[-248, -44, -118, 760, 868] Answer: 760

[[434, -494, -94, -242, 263, -653],
[302, -601, 36, -162, 24, -546]] Answer: 24

[[80, -226, 734, -18],
[-302, -315, 548, -282]] Answer: 548

[[-532, -700, -678, 302, 727, -686, -590],
[-169, 412, -716, 562, 200, -64, -529]] Answer: -64

[352, -55, -435, 77, 649, 217] Answer: 649

[[-419, 344, 121, 228, -688, 315, 315],
[-201, -175, -2, -743, 472, -298, -298]] Answer: -298

[217, -301, -525, -170, -774, 378] Answer: -774

[[-628, -430, 334, -540],
[524, -818, -564, 194],
[165, 411, 380, 788]] Answer: 380

[585, -812, -428, -446, -388] Answer: -446
---
[ 1.21 -1.22 -0.85 -1.41 -0.05 -1.61] -> -0.85

[[ -19.509  -62.535   13.492   72.740  128.087  -83.306]
 [ -41.018  -23.951  -35.086  -54.370  -31.636  -27.968]
 [ -23.233  -20.408 -207.639  -22.038   28.361   65.930]] -> -207.639

[[-0.56 -0.78 -2.08  0.41 -0.70 -1.16]
 [ 1.18  0.88  2.04 -0.69 -0.36 -0.58]] -> 2.04

[ 17.861   2.061  -3.522   1.065 -11.234  15.527] -> -3.522

[ -92.11 -144.03  -83.44   17.60  101.44   -8.51] -> -83.44

[-0.4  1.6  0.4 -1.0  0.7  0.5] -> 0.4
---
[[-12.992, -3.340, -22.119, 1.229, 3.333, -17.382, 0.647],
 [11.593, 0.412, 13.546, 6.828, -9.821, -3.005, -7.570]] ⇒ -12.992, -7.570

[1.1, -1.4, 0.0, -0.2, -1.7, -0.9] ⇒ 1.1, -0.9

[[8.9, -21.5, -5.3, 4.7, -8.7, 16.3],
 [12.5, -21.1, -9.0, 12.0, -6.8, 16.2]] ⇒ 8.9, 16.2

[[45.78, 132.65, 18.40, 97.12],
 [-40.40, -21.38, -48.70, -103.29],
 [75.81, 137.84, -86.42, -125.14]] ⇒ 45.78, -125.14

[[232.13, 62.19, 131.84, -17.59, -57.97, 67.40],
 [-23.18, 160.93, 189.62, 164.34, 161.27, 148.76],
 [179.39, 45.60, -134.18, -16.64, 180.68, 118.17]] ⇒ 232.13, 118.17

[[76.820, 6.764, -80.854, -152.594, -138.198, 31.925],
 [152.732, 62.437, 142.645, 64.288, -149.925, -198.836]] ⇒ 76.820, -198.836

[10.48, -2.18, 1.01, -17.28, 7.70, -3.19, -1.11] ⇒ 10.48, -1.11

[-0.118, -0.192, -0.052, -0.100, 0.166, -0.041, -0.094] ⇒ -0.118, -0.094

[[-9.6, 0.3, 13.8, 13.9, -8.1, -7.5, 5.3],
 [8.0, 5.3, -3.5, -15.4, 10.7, 3.8, -2.4]] ⇒ -9.6, -2.4

[-110.9, -51.9, 137.0, 9.9] ⇒ -110.9, 9.9
---
[-781 -492 -303 -233  256   30]
-781
[ 835  644 -677  361]
835
[ 308 -236  467 -115  786  567]
308
[-347  -44  518  394  825 -729  264]
-347
[-730  725  808  632 -549 -909  901]
-730
[ 543 -878 -384  150 -275]
543
[-241   33  190  417 -888]
-241
[-740  820 -873  380  325]
-740
---
Q: [653  93  39 -23   3]
A: 93

Q:
[[  28  162  539 -245 -506 -373  -38]
 [ 506  195 -150 -200 -687 -211  377]]
A: 162

Q: [ -85  692  399 -217 -471]
A: 692

Q: [ 131   59 -812  217 -524  274]
A: 59

Q: [ 785 -558  346  102 -725]
A: -558

Q: [  39 -205 -378  714 -215  114 -299]
A: -205

Q: [ 159  -39 -632  173  283  690 -299]
A: -39

Q:
[[ 196  713 -322 -662  649  838]
 [ 528 -195  608  317  606  -48]]
A: 713
---
[[-368, 410, 22, 202, 112],
[-650, 464, 190, 99, 58]] ⇒ 190

[-781, 329, 195, 154, -635, 392, 476] ⇒ -635

[-110, 643, 301, -688, -130] ⇒ 301

[[128, -126, 428, 677, -773, 403],
[217, 484, 504, -293, -267, 479]] ⇒ -293

[[-34, -35, 642, -152],
[501, -306, 10, 477]] ⇒ -306

[-204, 277, 298, -335, 788, 147] ⇒ -335

[-821, -524, 511, -30, 241, 143, -881] ⇒ 241
